In the rows, zero is written as 128.
A single turn carries every row of the set below to another of its rows. Some are shown first; where does it send the rows asked next?
gefet: [146 143 139 128 139 120 118 142 105 107  93 109 160 105]
gemok: [108 143 115 141 115 111 127 120 146 151 161 148 131 150]
Gune: [ 93 113 125 131  97 115 143 107 147 142 136 153 124 149]
durid: [ 98 133 118 134 114 116 123 119 140 151 150 150 119 153]
zamo: [144 128 150 136 137 112 100 128 105 117  89 112 134  92]
dobep: [157 115 150 112 145 120 119 138 118 122  81 116 152  97]
mer: [146 126 150 140 134 110 114 131 109 109  82 106 138  93]
mibi: [100 123 124 131  93 116 153 115 152 141 127 146 130 152]
Sizo: [147 140 145 123 132 132 104 132  98 109  97 120 157 100]
per: [162 129 158 118 131 120 118 135 122 129  86 110 146  92]
vugap: [ 99 134 117 126 116 120 133 111 141 156 156 149 132 148]
Sodav: [109 139 116 134 106 116 125 116 143 151 154 152 127 149]
tov: [163 140 150 123 135 112 123 139 124 128  88 102 147  94]
mema: [ 92 122 124 130 103 115 151 107 150 146 130 145 131 150]
mibu: [106 142 111 133 117 119 128 125 141 149 156 148 124 153]
Zozek: [106 143 108 140 111 103 156 132 150 138 147 134 134 153]
Vudul: [165 138 152 119 135 122 110 137 120 134  94 108 145  92]
delu: [159 127 148 114 146 123 107 141 116 127  98 118 155  97]
gigo: [ 99 138 109 139 113 110 160 133 152 134 138 131 124 157]
sipi: [ 94 121 124 129  97 124 147 118 144 139 129 152 121 156]
Fugel: [149 112 154 122 131 129 106 118 114 113  86 114 136 101]
Mupu: [ 95 139 108 143 124 102 149 132 152 141 143 129 120 156]
Robid: [140 132 146 127 133 126 120 136 103 104  84 112 157 104]
rito: [147 134 142 142 145 106 109 137 109 115  91 105 136  95]
Fena: [157 125 142 115 152 114 124 146 118 120  97 107 154  97]
sura: [ 86 117 124 135 104 113 146 118 150 139 129 143 118 155]
nugel: [158 141 141 134 149 120  94 131 112 120 115 104 138 101]
Rut: [151 124 141 135 142 117 129 139 123 105  89  87 140 104]
Fem: [ 97 138 111 135 120 106 160 120 152 143 146 128 138 148]
gep: [103 133 112 144 111 100 162 126 152 137 140 128 131 152]

gigo moves to mibu
vugap moves to mema
And these:
Vudul moves to per
gemok moves to Gune
Zozek moves to Sodav
zamo moves to mer
Fena moves to delu
Fugel moves to Rut
Sizo moves to Robid
Mupu moves to durid

A single turn carries every row of the set below to another of its rows. Some are shown first; where does it send the rows asked next?
kapo: [135 147  96 120 119 130 130  83 127 114 144 128 140 111  92 140 131]
rek: [103 111  96 143 129 167 151 135 133 135  98 132 134 135 123 142 146]
Lada: [121 131 107 122 149 140 162 103 155 127 166 126 125 121  91 147 121]
tabat: [132 140 127 155 171 146 112 135 160 122 168 141 144 102 126 146 108]
lilaz: [138 127 150 132 125 118 134 156 123 141 144 167 118 110 150 145 129]
Zufis: [108  97  90 126 133 144 137 137 108 130  98 130 139 122 131 137 131]
mekit: [101 147 157 147 119 151 146 102 144 117 129 129 127 106 128 174 134]
tozo: [119 127  91 123 127 144 141 113 166  91 121 148 141 151 146 161 157]
dis: [140 141 163  82 163 132 142 138 145 123 137 123 121 148 138 129 119]
deseb: [170  85 133 135 171 138 142 146 149 122 122 129 131 111 128 138 148]
tos: [164 170 137 128 131 156 129 162 152  90 140 120 131 116 130 119 129]
nulop: [ 78 140 152 132 136 138 142 101 134 110 113 146 149 125 116 147 140]
zomi: [103  89 144 123 134 158 123 136 146 150 119 123 126 123 139 140 154]
Luzo: [146 163 126 126 132 123 117 142 174 137 146 124 108 145 117 157 119]
Doru: [173 127 115 112 134 162 123 130 146 111  99 138 134 116 105 137 171]
vem: [126 130 114 139 152 101  86 119 151 124 138 132 145 156 126 134 122]
Vogo: [130 152 112 148 134 129 102 112 180 125 136 124 131 161 119 152 134]
vimo: [155 131 137 125 127 138 135 135  88 106 123 121 139 108 122 114 103]
sab: [147 148 127 146 118  96 146  99 117 118 121 125 136 120 111 122 122]
Posad: [146 183 116 132 139 123 126 139 157  88 108 138 149 134 122 129 116]
Gaf: [134 124 122 145 170 156 109 138 148  83 156 125 158 118 134 111 131]
sugim: [163 105 126 110 160 167 131 145 152 130 131 140 125 102 105 145 158]
vanin: [104 107 132  85 120 152 118 144 138 137 101 125 128 128 127 139 155]
fulut: [139 142 128 117 146  95 100 147 149 139 147 132 122 138 124 141 106]
Pudi: [126 115 127 101 108 138 132 141 140 119  85 103 121 126 149 147 149]
tola: [154 140 151 143 133 160 178 148 132 115 132 112 117 126 115 126 108]
Nafa: [148 144 132 112 152 148 103 158 130  95 156 133 142 102 125 110 122]
Fise: [126 151 134 118 121 150 164 153 166 126 133 164 114 144 131 152 150]
Taru: [148 149 134  95 144 161 136 111 166 105 144 100 116 140 145 163 130]
Totin: [130 103 110 138 135 114 111 115 122 106 132 149 148 119 165 150 137]
furop: [150 149 128 157 151 163 135 139 170  76 140 112 143 133 134 115 140]
refan: [128 126 117 142 149 192 164 118 151 101 143 116 136 140 105 135 129]
beg: [146 145 120 163 167 120 134 134 167  91 132 119 145 123 146 144 101]
Gemuk: [ 90 132 146 102 142 113 148 117 124  98 113 136 145 116 128 153 116]
zunu: [135 130 171 121 155 129 105 108 121 128 131 135 142 145 143 110 134]
fuf: [175 108 125 137 149 133 135 133 142 102  87 124 140 126 127 130 162]
tabos: [134 132 136 150 148 105 179 117 144 130 143 123 124 130 109 127 113]
riri: [143 138 141 136 134 157 100  79 141 112 138 112 139 137 152 146 145]
teru: [127 110 105 130 118 142 148 157 106 144 103 125 120 107 137 148 119]
dasas: [133 117 103 124 140 167 120 103 106  92 134 123 158 123 110 121 121]
Ketos: [131 176 122 124 143 149 104 142 151 116 141 159 146 112  99 131 122]
vodil: [111 139 148 119 128 124 156 119 136 106 129 118 121  97 138 180 111]
Goro: [122  95 141 137 122 146 133 135 150 131 102 100 120 124 161 152 150]
meb: [121 122 112 148 117 166 162 152 132 149 105 126 114 120 129 150 136]

sab moves to kapo
fulut moves to vem
And these:
furop moves to tos
beg moves to Posad
meb moves to teru
zomi moves to Goro
tozo moves to Fise
mekit moves to vodil
dasas moves to refan
fuf moves to Doru
zunu moves to riri

